Rows swapped in pairs by one turn or mirror: which row each one swaps with
nub: [  1  -2 -20  19 -44   5 -10  15  25 -14  -1   1   0   5   5  12]
vuz: [  6 -21  -6  31   2 -20  -4  30  -4  -3 -16 -21   1  -7 -10  -3]
zipe: [ 24   2 -37  32 -38   6  -6  27   6   8  -4 -21  -5 -18  12  -3]
lum: [  8  -9 -22  43 -23 -19   0  -4  -5  21  19  -2  -1  29 -19  -5]
sugo: [ 14  -5 -37  48 -30 -17  13  11 -10  15  19 -10  -9  18 -24 -12]
ret: [ 25  -1 -28  40 -32   8 -10  32   5   9   5  -8   2 -26   9  -6]
riv: [ 21   7 -25  38 -42   0 -20  25   4  14 -10  -8   0  -8  16 -15]
bekes: [ 21  11 -34  39 -37  10  -2  16   6   8   3 -12   3 -12  21 -12]
mov: [ 10 -16 -28  58 -27  -9  -8   5  -1  12  13   1  -7  25 -12 -22]
fitof: [  0   5 -33  17 -30   4 -12  22  17 -11  -8  -5  20   7   7   7]
Fuzel: [ 21 -20 -35  46 -26 -12  -5   3  -1   1  11   2  -4  25 -25   0]
zuz: [ -8 -10  -5  34   3 -16   5  32  -2   2  -6 -20 -11  -5 -19   4]
Toma: [  1 -11   5  37   7 -18  -3  24  12   5   1 -23 -13   0 -13   1]
Nizop: [ 23   2 -35  44 -32  11  -4  19   4  13  -4 -12  -5 -23  13 -16]
Paz: [ -7  -5   6  40   8 -19  -3  20  -4   4   6 -22  -5  -4 -11  -3]
zofi: [ -7 -19   4  37   1 -13   0  27   8  -8   0 -21   4   4 -12   8]
tokab: [ 18 -14 -31  53 -18 -14  10  -2  -1   9  16   1   4  23 -20 -13]
Peko: [  6  -1 -24   4 -28   6  -1  22  21 -14  -3   2   4   1  -3   3]
mulub: [  2 -11 -27  48 -24 -13   3   1  -2  17  17   2  -3  24 -28  -9]
pivo: [ 16   4 -23  39 -43   3 -16  23   4  12  -8  -8  -6 -25   8 -11]
poveb: [ 30   3 -37  35 -38   1  -9  19   1   1   3  -5  -7 -21   2 -19]
Gobuz: [  6  -7 -34  56 -30 -14   7   8  -5  20  17  -6  -2  23 -22   0]
bage: [ 17 -16 -22  44 -29 -19 -13   7 -15  21   8  -6  -2  22 -27  -5]
riza: [  5   2 -29  16 -42   2   3  22  19  -9  -3   5  12   5   2  16]
Pazam: [ 14  -3 -27  53 -24 -28   3  -2   0  15  15  -2   5  23 -23  -3]
Figi: [ 16  -8 -24  54 -29  -6   1   1   0  23   8   2   0  23 -28   2]
Poro: [  6  -6 -31  20 -41   2   1  22  27 -15   5  -1  15  -2   6   5]
lufu: [ 26   5 -24  36 -39   1 -16  20   5   7  -5 -16   2 -17  15 -18]
tuko: [ -3  -2   3  37  10 -15   9  18  -6   3  -3 -20  -3  -9 -10  -3]
dogi: [-11  -9   0  34   1 -16   4  21   1  -5 -19 -16  -8   9  -1  -1]
likap: [ -6  -4 -29  16 -38   6   4  20  23 -12  -7   6   8   2   2   7]
Dom: [  4  -2 -14  25 -37   7 -11  17  26 -14  -5   5   0   5  16  11]
toros: [ -4  -7  10  42   1 -15   0  26   2   4 -10 -11   8  -9 -14   6]
tere: [ -8 -10   1  40   6 -15  14  23   5   6  -2 -25   6  -3  -3   5]
motur: [ -2 -10  -3  28   5 -12  17  24   7  -7   8 -22   2  -4 -12  -3]
nis: [ 21 -11 -32  57 -30 -18  -1   4 -12  18   8 -12   0  23 -16  -7]
Kasef: [  3   2 -23  21 -36  11  -7   6  27  -8  -7   8  14   6   6   7]
mekin: [  4 -14  10  37   5 -17  -5  16  -2  -8  -1 -13   5  -1 -12  11]
zup: [ 13  -2 -28  48 -26 -31   1  -1   1  10  11  -5  -1  27 -21 -10]
Basiv: [-10   0 -25  18 -42   5  -2  29  22  -8   1  -4   4  -3  10   3]
Kuzul: [ 22 -12 -28  40 -42   3  -8  18   4   9   8  -8  -9 -20  19  -1]
puf: [ -2 -13   4  37   4 -17   2  26  11   7   3 -22  -4   0 -13   8]

zipe swaps with Poro
fitof swaps with Kuzul
Toma swaps with zup
zuz swaps with tokab
Basiv swaps with bekes

